Named moves, each a turn or a mirror, and the order they were made in; the first pair answered
Z315:
[-12  -1 -13 -21   0   0  13  -6   2   0   5   1 -10   4  -3 -14  10  -9
  11  -8  15 -14]  ->  [-17  -3  -9 -22   2   0  18   0  -6   1   0   5  -4   0  -4 -10  12 -10
  10  -7  15  -9]
[  9   8   4   3  -6  12 -13   6  -5   0   2  15   4  -4   4  -6  -5  -5
 -17  -5   3   5]  ->  [ 10   9   3   4  -6  12 -14   4  -4  -1   2  15   3  -4   4  -7  -5  -5
 -17  -6   2   4]
[-21  -2  -4  -1   1   8   5 -15   8 -12   4  -8   0   7   8   3  13  -3
   7 -15  -9  -6]  ->  [-26  -4   0  -1   2   8  10  -9  -1 -10   1  -5   5   2   8   7  15  -3
   6 -13  -8  -2]
[15  0 -4  1 -6  9 -5 -1  6  4  8 -2  2 -1  1 -7  1 -2 -8 -1  8 -3]  ->  [ 7 -4  1  0 -3 10  3  7 -8  7  1  4 10 -8  0 -1  4 -2 -9  2  8  4]
Z259:
[ -1  -1  -1   8 -11   7   7  -8  15  -5   8  -1   0  -4  -7  -4  -4  -7
   4 -14  -3  -8]  ->  [-10  -5   2   9  -9  11  11  -3   6  -4   5   3   7  -8  -6   0  -1  -9
   4 -16  -3  -5]
[ -3  -5   8   7 -10   5  -9   6 -15  -3  -7   4   4  -2  -1   4   6  -9
   7  13  13   8]  ->  [ 12  -1   6   7 -13   0 -17   2  -5  -2  -4   2  -3   0  -3  -2   2  -5
   3  17  13   5]
[  5   0   3   2  -1   4  -3   2   2   7   6   8  -3   4   8  -2   4  -1
  -7 -14   6   6]  ->  [  6   1   1   1   0   3  -3  -1   8   5   7   5  -7   7   8  -4   3   0
  -4 -15   5   4]
Z998:
[ -5   0 -11   0   2   0   8  -2  -6   2   2  -6   6   0   3   8  -3 -13
   6  -6  -4   4]  ->  [ -4   0  -9  -2   3  -4  10  -2  -7   3   0  -7   4  -1   0   9  -3 -11
   9  -1  -5   5]
[  7   2   0  -1 -11  -4  11  -4   5   4  -3 -10   1  -4   1   3  -2   5
   1  -6   1  12]  ->  [  8   3  -2   0 -11  -4   9  -4   7   3  -1 -10   1  -4   2   2  -4   5
  -1  -6   1  12]
[  2   1   1 -11   8  -8  -4   4   9   1 -12  -3  -2  -5   6 -19  -9   2
   5  -9  12  -7]  ->  [  1   1   1 -11   8  -6  -5   3   9   0 -12  -3  -2  -5   7 -19  -9   1
   4 -12  12  -7]
[ 1 -3 -4  0 -6  4 -4  4  1  4  3  2  1  2  7 -2  0 -2 -9 -8  4 -2]  ->  [-5 -5 -3  0 -4  4  1  5 -2  3  2  2  3  1  8  0  2 -3 -5 -8  3 -2]
Z708:
[ -1   6 -12   7  -1   2 -10   3   0  -4   3  -1  10   4   8   1   3  -8
  -4 -18  -3  -1]  ->  [ -4   8 -13   2   2  -6  -1  -2   7  -5   1  -9   1  10   2   0   5  -6
  12 -12  -6  -5]
[  6  15  -9   0   2  -2   0  -5 -14   8  -3   1  12  -4  -3  14   8   3
  -1  18  -3  -4]  ->  [  5  14  -8   0   1   0   1  -4 -15   8  -3   2  12  -4  -2  15   9   2
   0  18  -3  -3]
[  0   9   6   7   6 -12   5  -8  -8   6  -1  -4   7  -7  -4   3  -6   5
  14   8  -1  -6]  ->  [  8   9   7  11   1  -9  -5  -5 -11   8   1   2  11 -11   0   2 -10   5
  -1   5   2  -4]
[ 7  2 -6 -1 -3 -1 -1 -6 13 -3  5 -2 -9  6  0 -6 -3  2  3 -2  0 -4]  ->  [ -2  -2  -4   4  -2  11  -2   0   1  -4   6   7   5   1   8  -2  -2  -3
  -8 -12   2   0]
Pairs:
Each pair is two moves apart.
[12  2 -1  3  1 -6 -5  2  3  4 -1  2 -4  2 -3  0 -1  2 -3  5 -2 -2]  ->  [ 2  1 -2  0  4 -7  3  1  3  3 -4 -3 -5  4 -4  2  2  1  8  5 -4 -3]
Z708, Z708
[ 6  4 -6  0  2 -5 -3 -3  9  7 -3  1 -7 -4 -3  2 -2  4 -4 10 -1 -5]  ->  [-6  1 -6 -3  6 -5  6 -3  5  5 -5 -2 -7 -2 -2  5  2  3  7 10 -3 -5]
Z708, Z708
[ 7 -4  5  0 -1 -1 -1  3 -4  4 -4  9  4 -4  0  1  3 -2 -8  0  1  2]  ->  [ 7 -2 -1  3 -2  3 -6 -2  4  0  3  5  0  2  5 -3  1 -4 -7 -7  1 -3]
Z315, Z998
[-16  -4   4  -3   5   7   6   2 -10  -6  -2   0   6   0   4   5   1  -3
   5  -6   0   2]  ->  [  0  -2   4   2  -1   8  -8   3  -9  -4   2   6   7  -4   5   1  -5  -2
 -13  -7   3   3]
Z708, Z708
[ 12   6   0   0   0  -7 -15  -2   3   4 -10   3   0   6   2  -3  12  21
   6   6  -5   5]  ->  [ -1   3   0  -2   4  -5  -7  -2   0   2 -12   0   1   8   2   0  16  19
  15   4  -7   5]
Z708, Z708
[-14  -2 -12  -2  -7  -5  10  -2  -5   0   0  -5  -1   2  -3   9   7  -1
  13  20  -9   5]  ->  [  6   0 -10   6 -15  -1  -8   2  -9   4   4   8   5  -6  -1   6  -2   0
 -18  18  -3   8]
Z998, Z708
[ -5  -7   5   5 -13  14   9  14 -16   2   4  12   1   2   4   0  -8   1
  -9  -7  -3   7]  ->  [ -5  -4  -3   6 -14  17   4   5  -2  -4  12   3  -7  12  10  -5 -10  -1
  -2 -15  -4  -2]
Z315, Z998
[-19 -10  -6  -4   2   8  13   2  -9  -1  -5   3   7  -3   2   7   7  -4
   3  -9   2   7]  ->  [  2  -1 -14  -5  -2  -2   3 -12  16  -4   4 -10 -13   8  -4  -4   2   0
  10  -5   0  -4]
Z998, Z315
[-6 -2  1 -3  4 -3  8  2 -5  2 -6 -1  2 -4 -6  3  3  0 10  5 -2  4]  ->  [11  3 -3  0 -2 -6 -4 -4  7  1  1 -3 -6  0 -5 -5 -4  3  2  5 -1 -2]
Z259, Z315
[-20  -1 -15   0   5   7   4 -11  -8  -6   4   0   9   8   4   1   1  -6
  13  -9 -10  -8]  ->  [-12   2  -9  -7   6  -9  12 -10  -8   1  -5  -2   2   4  -9   2   3   2
  22   9 -11  -5]
Z998, Z998
[-11  -2   7   1   4  14  -2   9 -10  -8  -7   2   6  -9  -4   6   5   7
  -8  -1   0   4]  ->  [ -9   0   7  -5   6   3   5   5  -2  -7 -11  -6  -4  -5 -12   5   7  13
   7  10  -3   1]
Z708, Z259
[ -4 -10   2  -2   9   5  17  11  -3   9 -10  -1   6   5 -12   7   8   0
  11  10   0   7]  ->  [ 17  -7   3   3   3   4   2  14  -3  12  -7   7   7  -1 -13   3   1   3
 -11  11   3   9]
Z998, Z708
[  9   4  -6   0  -2  -3 -10  -3  10  -3   2  -1  -3   0   6  -2  -3   2
  -1  -1  -2  -2]  ->  [-9 -2 -2 -1  3  4  0  3 -3 -3 -3  3  7 -4  9  5  3 -2  2 -6 -3  3]
Z259, Z259
[ -2   0  -7   4  -3  13  -9  -8  11  -7   6  -6  -2   3  10  -6  -3  -2
  -6 -19   3  -8]  ->  [  1   2  -8   0  -1   3  -4 -12  18  -5   4 -13 -11   7   4  -7  -2   1
   6 -10   1 -10]
Z998, Z708
[ 14   1  -2  -5   1  -1 -11  12  -1  -4   5   7   1  10   4  -3  -2  -6
 -15   0   6  -2]  ->  [ -2  -1  -6  -5   4   6  -5   9  -1 -10   7   3   1  15  10  -1   2 -10
  -5  -9   5  -5]
Z259, Z708
[ -6   2  -4   7  -3  10  -6  -2   4  -6  10  -2   1   7  11  -5  -1  -9
   3 -12   0  -9]  ->  [  6   1   4   8  -5   6 -10   7  -8   2   3  10   8  -5   6  -2  -5  -5
 -14  -3   4   0]
Z315, Z259
[-4 -3  4 -4  2  4  7  3 -6  8 -5 10  2 -2 -5  3  1 -3 -1 -2 -6  6]  ->  [ 10  -1   2  -2  -3   2  -3   0   0   8   0  11  -2  -1  -5  -2  -4  -1
 -10  -2  -5   4]
Z259, Z998
[  5  -2  -5  -2  -7 -18   0 -11  19   7  16 -21 -16   5  -7  -4   3  -7
  17   8   0 -15]  ->  [  4  -2  -9   4  -9  -6  -8 -14  21   2  24 -20 -12   7   3  -6   1 -13
   8  -5   1 -17]
Z998, Z998
[ -1  -7  -3  -1  -1  13  -5   6  -5  -5   9  11  12  11  15  10  -7  -2
 -11 -20  -4  13]  ->  [ 16  -4   1  -2  -4   4 -10   8  -7   2   6  16  10   4   7   8 -11   3
 -20  -8  -2  16]
Z998, Z259
[ 12   4  -3  -3  -1 -11  17  -8  10   9   2 -15 -16   6  -3  -5  -1   8
  10  10  -3   4]  ->  [ 20   2   5   2  -5  -6  10   5  -9  15  -1   3  -1  -9  -1  -2  -5   8
 -17  10   2  15]
Z315, Z708
